(in the rows, 128 means zero)
Where one turn sends some rows of the set: a few examples, then the rows asked
k402: [123 128 113 148 127 119 128 142 103 159 136 131 117 155 145 123 114 108
 130 145 152 145 122 100 154  80 115 151  98 126]
k794: [112 176 129 157 121 135 132 147 146 106 116  90  95 106 144 138 119 140
 139 156 130 110 116 108 151 131 134 171 120 121]
k764: [121 134 114  99 139 132 131 132 137 141 103  85 146 129 126 145 157 167
 127 128  87 153 118 111 137 121 146 126 122  92]
k884: [134 134 135 117 124 126 127 128 100 159 113 117 121 116 149 122 141 155
  99 130 126 161 106  85 144  99 101 140 118 104]
k341: [136 139 100 125  95 138 100 117 162 157 105 114 126 155 121 136 140 138
 111 186 128 123 135 133 152 131 115 122 149  94]
k20: [123 141 123 109 137 136 128 132 138 130 102 102 150 144 106 140 147 155
 135 129  99 175 116 117 161 101 166 119 137 122]
k8: [120 134 120 138 118 141 102 160 113 156 128 136 122 161 148 116 104 107
 125 137 166 144 151 100 156 102 131 148 115 128]
k527: [122 129 112 128  94 149  93 106 136 157 130 117 119 167 107 137 124 140
 129 187 117 117 129 121 133 125 120 118 143  87]
k862: [120 144  97 138 104 142 103 111 153 161 129 112 125 166 118 129 131 136
 129 191 122 102 117 148 146 134 122 119 128 108]
k848: [131 130 123 125 129 117 114 135 108 141 111 116 138 121 157 135 150 142
  87 130 145 147 111  95 135  87 100 145 112 117]
k662: [110 150  91 115 130 138 128 154 143 138 106 138 139 165 127 133 110 133
 170 133 130 142 131 124 145 117 152 116 130 154]
k787: [106 149 110 121 149 129 133 126 130 123 111  95 143 121 124 150 155 154
 129 125  91 159 128 116 124 119 157 130 151 113]
k136: [126 132 104 106 142 144 138 136 127 148 106 108 147 121 125 152 155 164
 141 112 104 152 105 121 149 120 145 124 144 116]
k158: [131 132 103 147 116 158 119 140 134 135 125 109 100 120 140 121 123 157
 134 174  96  93 116 138 130 129 137 141 117  94]
k372: [110 178 150 156 126 149 129 136 132 121 118  82  99 117 124 152 130 149
 112 166 125 121 120  94 154 140 128 157 122 112]
k430: [143 128 110 125 132 127 118 127 106 161 130 104 132 130 136 123 160 155
 102 142 122 178 120 103 158  86 125 141 110 106]
k5: [125 150 107 151 132 152 136 141 132 135 120  95 109 123 126 145 118 151
 136 181  91  92 107 135 137 124 131 136 119  98]
k526: [130 124 141 122 133 131 110 146 115 146 118 100 121 121 151 118 144 149
  88 127 135 159 134 101 143  85 115 151 107  96]
k547: [102 141 124 132 132 129 140 146 133 128 110 131 136 169 115 140 102 109
 164 132 132 144 120 112 159  94 154 126 124 143]
k191: [114 168 130 158 131 144 127 152 123 122 119  91  86 116 134 146 129 158
 128 148 138 106 123  93 146 148 128 163 126 116]
k338: [100 163 161 148 101 132 107 104 143 141 123 105 130 151 120 147 143 146
 119 160 164 138 116 111 148 143 115 132 149 107]
k675: [116 142  87 145 127 155 119 142 127 142 132 109 103 128 114 131 123 136
 143 174  79  98 106 109 131 131 131 151 117 103]
k743: [114 129 120 130 129 144 110 120 114 160 117  92 128 124 149 125 156 147
  91 144 141 167 120  89 129  94 111 160 132 102]
k246: [117 127 138 130 114 124 103 128 113 143 134 144 115 153 138 101 100 105
 131 136 152 135 133  84 149 101 119 142 105 126]
k192: [139 142  87 145 109 147 127 140 147 142 119 114 103 119 141 124 116 137
 128 185  89 101 120 131 136 119 121 150 119 104]
k570: [118 140 113 100 147 127 135 140 147 126  95 101 139 126 131 138 151 173
 131 122 100 156 117 124 134 101 136 118 126 120]
k446: [120 132 106 109 123 140 102 154 141 126 119 137 145 158 131 144 115 132
 166 135 117 134 130 106 148 116 179 124 133 141]
k733: [114 147 129 140 119 135 110 143 110 157 131 136 123 150 139 113  98  96
 145 151 169 131 132 104 143 108 121 141 114 144]
k63: [110 132 127 136 122 136  96 144 122 167 125 139 121 169 156 110 112 108
 143 167 154 137 119  96 143  98 111 160 123 119]
k624: [130 142  90 104 141 122 118 144 125 130 110 106 150 124 138 153 162 170
 126 121 103 151 113 107 142 115 147 132 130 129]
k701: [108 173 141 136 107 129 103 122 160 125 104  90 116 145 123 151 142 140
 120 155 167 131 131 109 169 143 132 141 152 110]
k796: [ 95 144 112 108 132 135 126 134 150 131 109 126 142 154 117 145 114 129
 183 145 125 138 128 122 142 123 161 106 128 136]
k734: [120 120 140 133 112 139 100 146 124 136 119 147 133 154 150 125 101 104
 127 146 160 132 129  95 139  87 131 139 114 132]
k406: [ 98 166 140 136 108 132 108 124 153 137 104 106 111 154 112 144 140 142
 110 155 161 125 133 102 159 158 107 139 146 131]
k388: [105 152 119 127 140 122 118 150 139 131 120 142 135 165 131 135 112 114
 180 148 104 129 129 122 138 123 157 124 141 130]
k159: [108 125 104 118 131 142 117 135 139 132 125 133 142 159 113 130 117 113
 173 118 128 125 129 117 156 123 165 123 132 138]
k290: [ 97 178 138 168 134 137 132 141 135 126 125  96 114 112 122 142 143 142
 131 145 124 118  92 100 146 147 125 165 122 122]
k517: [104 171 141 143  99 140  97 110 151 148 126  96 114 160 117 136 141 135
 105 175 154 131 131 105 165 152 119 138 132 122]
k140: [139 137 128 131 124 131 114 138  97 167 124  94 129 125 147 112 141 135
  88 132 131 149 122  95 139 106 106 162 110 100]
k651: [115 130 113 127  92 145 100 114 162 150 111 123 126 157 117 122 136 143
 113 179 119 111 124 148 140 141 114 118 135 106]

k794 moves to k192
k547 moves to k402
Where do these go?
k388 moves to k63
k140 moves to k764
k8 moves to k526
k517 moves to k372
k884 moves to k136
k734 moves to k848
k406 moves to k191
k290 moves to k675

